In the data rows, zero lies at 7.5, halfway between 7 and 8.
Some points, each followed by its number:
[6. 3. 8. 8. 6. 4. 7. 7. 7. 5. 15. 6. 15. 8. 12. 7. 13. 5.
 1. 0. 15. 5. 8. 7. 1. 4. 5. 13. 9. 10. 10. 6.] 0
[10. 9. 7. 9. 9. 6. 9. 9. 9. 6. 3. 0. 5. 13. 8. 7. 11. 9.
 10. 10. 8. 10. 9. 10. 10. 11. 0. 11. 6. 6. 3. 7.] 1
[9. 10. 11. 8. 11. 11. 7. 6. 6. 11. 0. 8. 2. 11. 5. 4. 15. 1.
 6. 0. 10. 1. 6. 8. 11. 12. 2. 15. 13. 4. 12. 13.] 2
[4. 5. 10. 6. 7. 11. 6. 5. 10. 8. 9. 9. 3. 5. 7. 8. 1. 6.
 3. 10. 4. 3. 6. 0. 8. 9. 12. 6. 11. 9. 11. 12.] 3
[8. 6. 10. 5. 13. 10. 9. 9. 10. 10. 3. 13. 1. 7. 3. 5. 7. 6.
 9. 8. 4. 8. 6. 9. 12. 14. 2. 9. 6. 7. 7. 13.] 4
[10. 10. 8. 7. 6. 5. 9. 10. 10. 9. 3. 5. 5. 9. 8. 11. 12. 10.
 13. 11. 8. 10. 10. 7. 7. 10. 2. 7. 5. 7. 1. 9.] 5
[6. 10. 8. 8. 3. 5. 10. 7. 5. 13. 12. 11. 8. 1. 9. 11. 5. 7.
 7. 9. 9. 13. 6. 4. 7. 0. 9. 4. 10. 7. 8. 1.] 6
[8. 9. 5. 7. 5. 4. 7. 7. 0. 8. 10. 5. 15. 6. 11. 7. 3. 7.
 7. 8. 5. 15. 7. 12. 7. 7. 13. 5. 10. 8. 10. 0.] 7
[3. 3. 9. 11. 9. 11. 4. 4. 12. 4. 15. 11. 8. 11. 9. 6. 0. 8.
 0. 7. 11. 6. 5. 3. 0. 8. 9. 10. 9. 12. 5. 10.] 8
[10. 8. 9. 6. 11. 6. 10. 9. 10. 10. 3. 11. 6. 3. 7. 10. 11. 7.
 12. 10. 7. 6. 7. 8. 11. 4. 6. 3. 4. 5. 6. 9.] 9
[9. 13. 10. 11. 0. 6. 7. 8. 0. 15. 9. 8. 4. 9. 5. 1. 7. 4.
 4. 5. 7. 10. 8. 10. 7. 0. 8. 12. 8. 8. 9. 2.] 10
[3. 4. 5. 6. 10. 9. 9. 6. 6. 6. 9. 7. 10. 9. 8. 5. 4. 6.
 4. 3. 8. 10. 4. 7. 9. 8. 11. 9. 9. 8. 11. 6.] 11
[2. 4. 8. 5. 8. 11. 6. 6. 8. 6. 6. 3. 6. 10. 8. 6. 4. 9.
 5. 5. 8. 10. 8. 7. 8. 13. 8. 11. 9. 7. 9. 8.] 12
[7. 10. 6. 9. 2. 5. 10. 7. 5. 12. 13. 11. 10. 2. 9. 12. 6. 7.
 7. 8. 9. 11. 6. 4. 6. 1. 9. 4. 9. 7. 7. 2.] 13
[7. 13. 4. 7. 3. 9. 7. 5. 1. 12. 10. 11. 8. 5. 4. 8. 4. 12.
 10. 12. 8. 10. 9. 8. 6. 2. 15. 5. 6. 6. 10. 4.] 14
[10. 10. 8. 9. 3. 5. 7. 10. 9. 9. 4. 7. 5. 8. 10. 8. 10. 10.
 12. 12. 8. 9. 10. 9. 6. 6. 3. 6. 6. 9. 0. 6.] 15
[5. 2. 8. 8. 7. 3. 10. 7. 6. 6. 15. 6. 15. 7. 13. 7. 14. 5.
 0. 0. 15. 4. 6. 7. 0. 2. 5. 12. 10. 8. 11. 6.] 16
[8. 3. 10. 9. 5. 4. 12. 11. 10. 5. 15. 13. 6. 8. 9. 6. 12. 6.
 3. 4. 12. 0. 5. 5. 0. 2. 2. 8. 2. 11. 1. 13.] 17
Which three points above are nearest to each new point? Their numbers follow each, nearest first.
[10. 3. 7. 6. 11. 0. 15. 11. 8. 7. 7. 9. 9. 1. 10. 6. 11. 3.
 7. 3. 4. 5. 3. 9. 8. 4. 1. 4. 6. 7. 6. 6.] 9 17 11
[8. 6. 7. 8. 9. 6. 12. 7. 6. 8. 14. 12. 7. 6. 6. 8. 7. 8.
 4. 8. 10. 3. 8. 6. 3. 5. 8. 7. 5. 7. 7. 13.] 17 11 13
[9. 5. 8. 8. 10. 5. 10. 10. 8. 5. 9. 8. 6. 8. 9. 4. 3. 6.
 7. 12. 4. 11. 5. 11. 8. 6. 4. 4. 4. 10. 3. 3.] 15 9 1
[8. 4. 0. 5. 3. 3. 11. 9. 2. 10. 10. 14. 15. 0. 10. 11. 0. 8.
 11. 6. 4. 15. 7. 13. 4. 10. 14. 3. 10. 8. 11. 0.] 7 13 6
[6. 6. 3. 8. 15. 9. 6. 5. 11. 1. 11. 8. 12. 11. 10. 10. 6. 6.
 7. 10. 12. 9. 4. 7. 7. 7. 9. 4. 10. 9. 5. 5.] 11 8 12
[3. 6. 6. 8. 13. 11. 7. 1. 5. 6. 10. 8. 12. 9. 7. 6. 5. 7.
 4. 3. 14. 9. 5. 8. 6. 6. 14. 10. 10. 7. 14. 8.] 11 12 8
[9. 5. 5. 8. 11. 5. 11. 8. 4. 6. 7. 7. 11. 12. 7. 4. 11. 5.
 6. 1. 9. 6. 4. 11. 5. 8. 6. 9. 9. 8. 6. 7.] 11 0 12
[11. 9. 8. 5. 10. 10. 5. 8. 4. 10. 3. 10. 4. 9. 3. 7. 10. 8.
 10. 8. 6. 5. 13. 11. 11. 15. 8. 11. 8. 5. 11. 15.] 4 2 12
[5. 15. 5. 5. 4. 9. 9. 8. 0. 11. 8. 3. 6. 8. 3. 11. 9. 11.
 9. 8. 7. 11. 6. 6. 10. 6. 14. 7. 6. 3. 12. 4.] 14 13 6
[9. 9. 4. 6. 6. 4. 8. 7. 0. 11. 9. 5. 15. 5. 12. 7. 1. 8.
 8. 8. 4. 15. 6. 13. 8. 5. 15. 5. 10. 7. 11. 0.] 7 14 6
[5. 6. 10. 10. 13. 14. 0. 5. 15. 3. 7. 7. 6. 11. 8. 7. 5. 8.
 8. 9. 9. 7. 7. 7. 9. 10. 6. 7. 9. 8. 7. 9.] 12 8 3
[10. 9. 8. 6. 7. 5. 11. 9. 7. 12. 3. 12. 6. 1. 7. 9. 11. 7.
 13. 11. 7. 7. 8. 8. 11. 2. 7. 2. 5. 5. 8. 7.] 9 15 5
[5. 7. 11. 7. 7. 15. 3. 9. 15. 3. 8. 4. 1. 11. 5. 8. 9. 13.
 8. 7. 7. 3. 11. 6. 9. 11. 6. 9. 5. 7. 7. 15.] 12 4 3
[7. 8. 5. 6. 8. 6. 7. 7. 2. 7. 9. 4. 14. 7. 12. 7. 4. 7.
 8. 8. 7. 13. 7. 12. 8. 6. 12. 5. 10. 8. 10. 0.] 7 11 13
[2. 5. 8. 9. 5. 9. 5. 4. 8. 5. 15. 12. 10. 9. 9. 6. 0. 7.
 0. 6. 11. 7. 5. 4. 0. 6. 11. 8. 9. 11. 6. 7.] 8 11 3
[6. 8. 8. 4. 4. 11. 2. 11. 10. 7. 5. 6. 6. 5. 7. 11. 2. 11.
 13. 11. 1. 12. 10. 7. 11. 13. 10. 5. 7. 7. 8. 6.] 12 5 15
[9. 7. 4. 8. 10. 5. 11. 9. 2. 7. 6. 6. 10. 13. 7. 3. 10. 7.
 7. 1. 9. 8. 5. 13. 6. 8. 7. 10. 8. 7. 7. 6.] 11 1 12
[7. 5. 1. 7. 8. 9. 9. 4. 8. 7. 8. 11. 14. 4. 6. 11. 4. 13.
 12. 9. 14. 9. 13. 10. 4. 8. 15. 6. 8. 8. 12. 9.] 14 11 13
[7. 9. 6. 7. 4. 4. 4. 8. 0. 8. 11. 4. 14. 6. 11. 10. 0. 9.
 7. 11. 4. 15. 7. 11. 7. 9. 15. 5. 11. 9. 10. 0.] 7 14 13
[14. 6. 8. 5. 4. 6. 11. 11. 6. 14. 1. 14. 9. 0. 4. 10. 11. 9.
 15. 5. 4. 3. 13. 11. 8. 12. 10. 6. 7. 5. 13. 13.] 9 4 5
[11. 11. 7. 8. 10. 3. 8. 9. 7. 6. 1. 0. 3. 14. 9. 6. 13. 7.
 10. 11. 7. 10. 8. 10. 11. 12. 0. 9. 8. 7. 2. 8.] 1 5 15
[9. 12. 3. 9. 5. 5. 8. 5. 4. 14. 0. 10. 5. 5. 5. 8. 1. 6.
 12. 15. 5. 12. 6. 6. 9. 9. 13. 4. 11. 7. 7. 4.] 14 6 13
[6. 6. 9. 10. 12. 14. 1. 5. 14. 2. 7. 8. 7. 11. 8. 8. 8. 7.
 8. 8. 9. 6. 7. 8. 8. 10. 6. 7. 9. 7. 7. 9.] 12 11 8
[1. 6. 4. 6. 11. 10. 6. 2. 2. 7. 11. 9. 11. 8. 8. 7. 4. 8.
 4. 5. 12. 10. 6. 7. 8. 9. 15. 9. 12. 6. 15. 6.] 11 12 7
[4. 0. 10. 7. 15. 6. 8. 6. 13. 0. 15. 8. 7. 7. 11. 7. 2. 5.
 0. 8. 6. 6. 4. 4. 4. 11. 1. 8. 5. 11. 3. 13.] 8 17 12
[6. 6. 4. 9. 13. 8. 8. 5. 10. 2. 11. 8. 13. 11. 10. 9. 7. 7.
 6. 8. 11. 8. 5. 8. 6. 6. 9. 5. 10. 8. 6. 4.] 11 12 8
